cols: L K C Q T N G W
[ 77  99 145 104 128 120  91  96] = P
[108 138 108 139 108 160 108 143] = S
[182 151 151 128 131 128 170 151] = M
count M: [151]	3
count S: [108]	4
diff P: [ 77  99 145 104 128 120  90  96]	7, [91]

cols: kurak Sadav maz vilu tefog Lasu fev Keko deni
[138 127 133 131 128 135 169 113 148] = X
[122 130 136 135 130 145 161 117 113] = A
[165 123 159 122 100 107  97  97 165] = H
[130 130 140 113 146 130 187 140 130] = F
[151 134 151 142 180 149 132 153 210] = R
[118 126 163 119 139 129 127 131  98] = D
count F: [130]	4
count H: [97]	2
start: [122 100]	H, 4
start: [123 159 122 100]	H, 2

cols: nuku penaf Pugo zes pes nite zaz
[115 127 121 126  97 190 135] -> V
[ 68 135  80  72  76 144  55] -> E
[134 121 101 121  99 136 154] -> B
[ 74 166 177 124 150 185 141] -> Z
start: [135  80  72]	E, 2
col: [101 177]	Pugo
diff Z: [ 74 166 177 124 149 185 141]	5, [150]
col: [ 55 154]	zaz
diff E: [ 68 135  80  73  76 144  55]	4, [72]

cols: tur ran milid kevef seg gesi fezir
[ 88 151  60  91 190  55 123] : Sape
[111 111 141 205  62 117 135] : Mul
[110 208 157 126 184 143 101] : Dupi
[125 145  56 145  56 114  56] : kovug
count kovug: [56]	3
diff Dupi: [110 208 157 125 184 143 101]	4, [126]
col: [123 135 101]	fezir

cols: dilev sab pedi dak sutal gubet lage
[116 119 158 100 102 123  88] -> tek
[110 149 109  93 141  68 162] -> Babeg
[126 126 126 106 116 126 126] -> Gadu
[105 162  98  89 152  72 141] -> Linu
start: [ 89 152  72 141]	Linu, 4
count Gadu: [126]	5
col: [116 110]	dilev
col: [110 126 105]	dilev
count Babeg: [94]	0

cols: Vor dod Luni romik devul tabi pok Lofa depem
[ 93 111  50 130 110 122 140 193  47] -> fabof
[ 73 184  98 124  65  88 182 128  87] -> raber
[155 143 140 130 122 110  50  74 205] -> zif
[163 158 155 167  66 157  93  47 153] -> falu
[ 77 151 136  83 154  73 194 164 130] -> latov
start: [ 50 130 110 122 140]	fabof, 3
diff zif: [155 143 140 130 122 110  51  74 205]	7, [50]
count falu: [66]	1

cols: gali butor lev sor vire
[191 181 203 179 179] = gegak
[191 176 175 174 170] = Vose
[184 182 179 178 169] = fubem
[160 175 178 186 177] = tulak
[181 171 179 170 189] = nise
[178 178 165 184 198] = Luma
[192 162 182 199 177] = rifog
[168 168 180 168 168] = Kelil
[187 184 167 179 178] = Tenit
count Kelil: [167]	0
col: [179 165 182 180]	lev

cols: rimug Lela sulod Nov tafaf keni Fop lema zivor
[129 129 142 118 126 133 115 144 112]  J
[144  55 125 126 129 125 145 138 132]  Y
[177  54 133 145 131 135 134  54 145]  U
start: [129 125 145]	Y, 5
count Y: [144]	1
count U: [54]	2

cols: fasup med Tavok muka pid namaf Lop
[ 93 134 104 168 171 103 187] : tepip
[107 139 129  58 162 195  94] : tedu
[133 104 168 171 103 137 189] : vakof
[ 70  70  90 181  70 181  70] : Lili
[139 130  58 113 160  61  88] : Vivar
[190 129 190 190 196 103 103] : rova
[141 117  77 180  71 181  70] : Mim
[ 68  80 172 191 161 143 160] : pifil
[106  90 115 100 190 154  78] : Lurad
[190 129 186  68  72 183 173] : mezu
count rova: [190]	3
diff rova: [190 129 190 189 196 103 103]	4, [190]
start: [ 58 113]	Vivar, 3
start: [134 104 168 171 103]	tepip, 2
start: [190 129 190 190 196 103]	rova, 1
count Lili: [70]	4
start: [139 129  58]	tedu, 2

cols: tuka fofur Zosar dun moze sezen mos nopom Nif dar
[147 128 114 127 127 141 120 131 104 110] -> sotu
[131 127 201 129 128 120 127 129 142 116] -> Fofib
[144 106 106 125 128 137 119 133 106 106] -> sif
[138 128 170 170 128 129 121 134 170 104] -> zani
[135 127 128 126 128 125 122 133 128 107] -> dorek
count sif: [106]	4
count zani: [170]	3
count dorek: [127]	1

cols: nalo Mizu gur nerir favi Basi
[126 108 123 136 131  56] = Ratup
[125 129 130 104 146  78] = vez
[119 118 135 128 128  76] = bonog
[131 132 106 137 134 172] = Givef
[135  76 135 135  76  76] = mazu
[127 140 162 153 157  73] = timi
[124 110 142 118 153  96] = Dubuk
[126 108 123 155 133 120] = fara
diff mazu: [135  76 136 135  76  76]	3, [135]
diff Dubuk: [124 110 142 117 153  96]	4, [118]
col: [ 96 120]	Basi
count mazu: [135]	3

cols: foz pugi mugak nofe
[136 102 136 129] = sofe
[167 159 166 119] = pedad
[146 148 146 140] = Sebo
[167 167 167 167] = did
[104  69 147 133] = sepem
count did: [167]	4
count sofe: [136]	2
which: [167 167 167 167]	did
count Sebo: [146]	2
col: [166 146 167 147]	mugak

cols: figo midaf zol migu vigik mub
[ 46 135 157 122  92 131] : fetid
[ 76 108 138 112  80 108] : Puz
[133 155  83 140 145 171] : vabo
[194 120 115 146 176 167] : les
[151 100  93 147 110 141] : nav
[155 156  73 122 131 192] : pivir
[152 137  96 140 108 160] : bufe
[169 111 117 104  81 176] : tebuf
[178 123 100 103  78 154] : kizu
diff fetid: [ 46 135 157 122  91 131]	5, [92]
diff tebuf: [169 111 116 104  81 176]	3, [117]

cols: Zefop vut venab logi
[200  95 138 200]  Penap
[161  54 114  90]  Fofik
[200  65 138 148]  tudo
[ 98 162 137 137]  nid
[100 203 134 170]  zubid
[ 61 161  97 105]  lepus
count nid: [98]	1
count Penap: [200]	2
diff Fofik: [161  54 113  90]	3, [114]
diff lepus: [ 61 161  97 106]	4, [105]
col: [ 90 148]	logi

cols: Difa famel rozi dov Gotu rif fase pip Pozin
[135 109  96 130 121 163 139  91 101] -> pozeg
[158 132 132 132 125 131 132 129 141] -> non
[108  83 182 102  88 187 107 137 188] -> voror
[197 137 173 154 167  89 110 153 110] -> fudes
[ 83  83 182 102  88 187 107  84 144] -> sovet
diff pozeg: [135 110  96 130 121 163 139  91 101]	2, [109]
count sovet: [88]	1
diff voror: [108  83 182 102  88 187 106 137 188]	7, [107]
diff non: [158 132 132 132 125 131 132 129 142]	9, [141]

cols: sez Pul Tani vir Muk vezik tafe rugig povul
[ 73 124 187 103  72 179 144  70 143] = Nidef
[182 113  59  70 174 104 103 175 114] = Ziros
[ 75  75 196  76 182  59 182 141 196] = soro
start: [174 104 103]	Ziros, 5
count soro: [182]	2
start: [182 113  59  70]	Ziros, 1
count soro: [75]	2
start: [ 76 182  59 182]	soro, 4
diff Nidef: [ 73 124 187 103  72 180 144  70 143]	6, [179]

cols: mip vutu kenaz goti gar Viveb Lisak puna Viref
[182 169 116 131 127  96 109 140 100] = Gebi
[ 98 157 121 143 170 118 159  94 122] = rup
[107  63 129 140  54  91  70 129 106] = meku
[107  63 129 140  54  91  70 129  45] = Kikig
start: [143 170]	rup, 4
which: [107  63 129 140  54  91  70 129 106]	meku
col: [121 129]	kenaz

cols: Tifud Tebul mit piz sagi
[187  80 122 189 156]  didam
[157 129 105 105  70]  lak
[ 96 177 182 102  99]  moko
[109  84  73 152 122]  Rop
start: [105 105  70]	lak, 3
count lak: [157]	1

cols: gafa Pofen zodu Topuf Vene
[128 139 133 153 126] -> Loka
[117 139 117 156  80] -> Sosen
[128 139 133 153 140] -> Vebeg
[107 117 139 139 129] -> vivu
[139 111 133 139 129] -> forem
diff Sosen: [117 140 117 156  80]	2, [139]
diff Sosen: [116 139 117 156  80]	1, [117]
diff Loka: [127 139 133 153 126]	1, [128]
which: [107 117 139 139 129]	vivu
col: [153 139 139]	Topuf

cols: voma lumuk Zuta Kugav zibuz Tate lafu
[129 135 135 135 135 129  62] -> pedu
[116 134 109 147 137 125 182] -> siz
[101 135 111 158 129 186 130] -> mina
[101 135 129 158 129 186 130] -> Vedad
[157 114 137 134 101 130 151] -> Rufor
[ 92 122 107 150 117 173  99] -> som
start: [101 135 129 158 129 186]	Vedad, 1
count pedu: [135]	4
start: [101 135 111]	mina, 1
count siz: [116]	1

cols: pim giv raf kov Tifek Tar zosal Fir tural samiv
[116 129 132  84 127  91 104  69 100 146] -> bof
[132 140 108 119 122 122 114 145 123 144] -> ses
[123  98 156 133 122 132 118 132 119 132] -> Lek
[168 178  96  86 110 136 117 151 139 146] -> Keli
[116 126 116 129 132  84 144  88 104  69] -> Dezuv
[145 115 150 115 109 135 115 140 118 137] -> zakim
[170 166 120 104 109 153 132 159 129 188] -> tero
[157 131 142 103 108 158 117 157 140 160] -> zofug
[133 133 121 140 142  96 143 143  98 120] -> Rodi
[151 123 169 121 129 159 143 143 129 177] -> zev
[123 122 120 115 108 115 113 114 119  95] -> Guz
count Rodi: [143]	2
col: [151  88 140 159 157 143]	Fir
start: [116 129 132  84 144  88 104  69]	Dezuv, 3
start: [120 115 108 115 113]	Guz, 3
start: [ 84 127  91 104  69]	bof, 4

cols: sela vev Guge viti
[180 127 138 165] = vipa
[196 124 158 145] = tude
[180 161 104 117] = kor
[180 161 180 165] = Mizem
[161 103 116 116] = Bevu
[170 100 179 128] = Nosil
[179 180 180 180] = zem
start: [180 127]	vipa, 1
count Mizem: [180]	2
start: [161 104]	kor, 2
count zem: [181]	0
col: [127 124 161 161 103]	vev
count Bevu: [115]	0

cols: Muvo sig mep dava
[ 74 156 161  90]  Lur
[ 66 117 139  86]  tadi
[127 136 117 110]  zom
[ 74 146 161  90]  gos
[124 122 103  74]  fam
[124 122 103 122]  fikat
diff fam: [124 122 103  73]	4, [74]
col: [127  74]	Muvo
col: [ 66 127  74]	Muvo
diff gos: [ 74 145 161  90]	2, [146]
which: [ 74 146 161  90]	gos

cols: mal pemur lon lorop mikir budof
[154 122 106 183 131  78] : dovu
[183  91  91 113 120 127] : fepe
[117  91  91 120 113  62] : zopi
start: [ 91  91 113 120]	fepe, 2
diff zopi: [117  91  92 120 113  62]	3, [91]
diff zopi: [117  91  91 121 113  62]	4, [120]

cols: dede rabu sot limor puv nezeg
[113 136 122 141 142 118] : Tinu
[172 172 134 134 134 172] : gepof
[140 120 150 107  89  99] : Gose
[171 104 141  91  88  85] : Sop
[130 142 110  90 118  84] : dusok
[142 130 122 146  68 104] : bona
diff Gose: [140 120 150 107  89 100]	6, [99]
count gepof: [172]	3
start: [141  91  88  85]	Sop, 3
start: [130 142]	dusok, 1
col: [118 172]	nezeg
col: [134 107]	limor

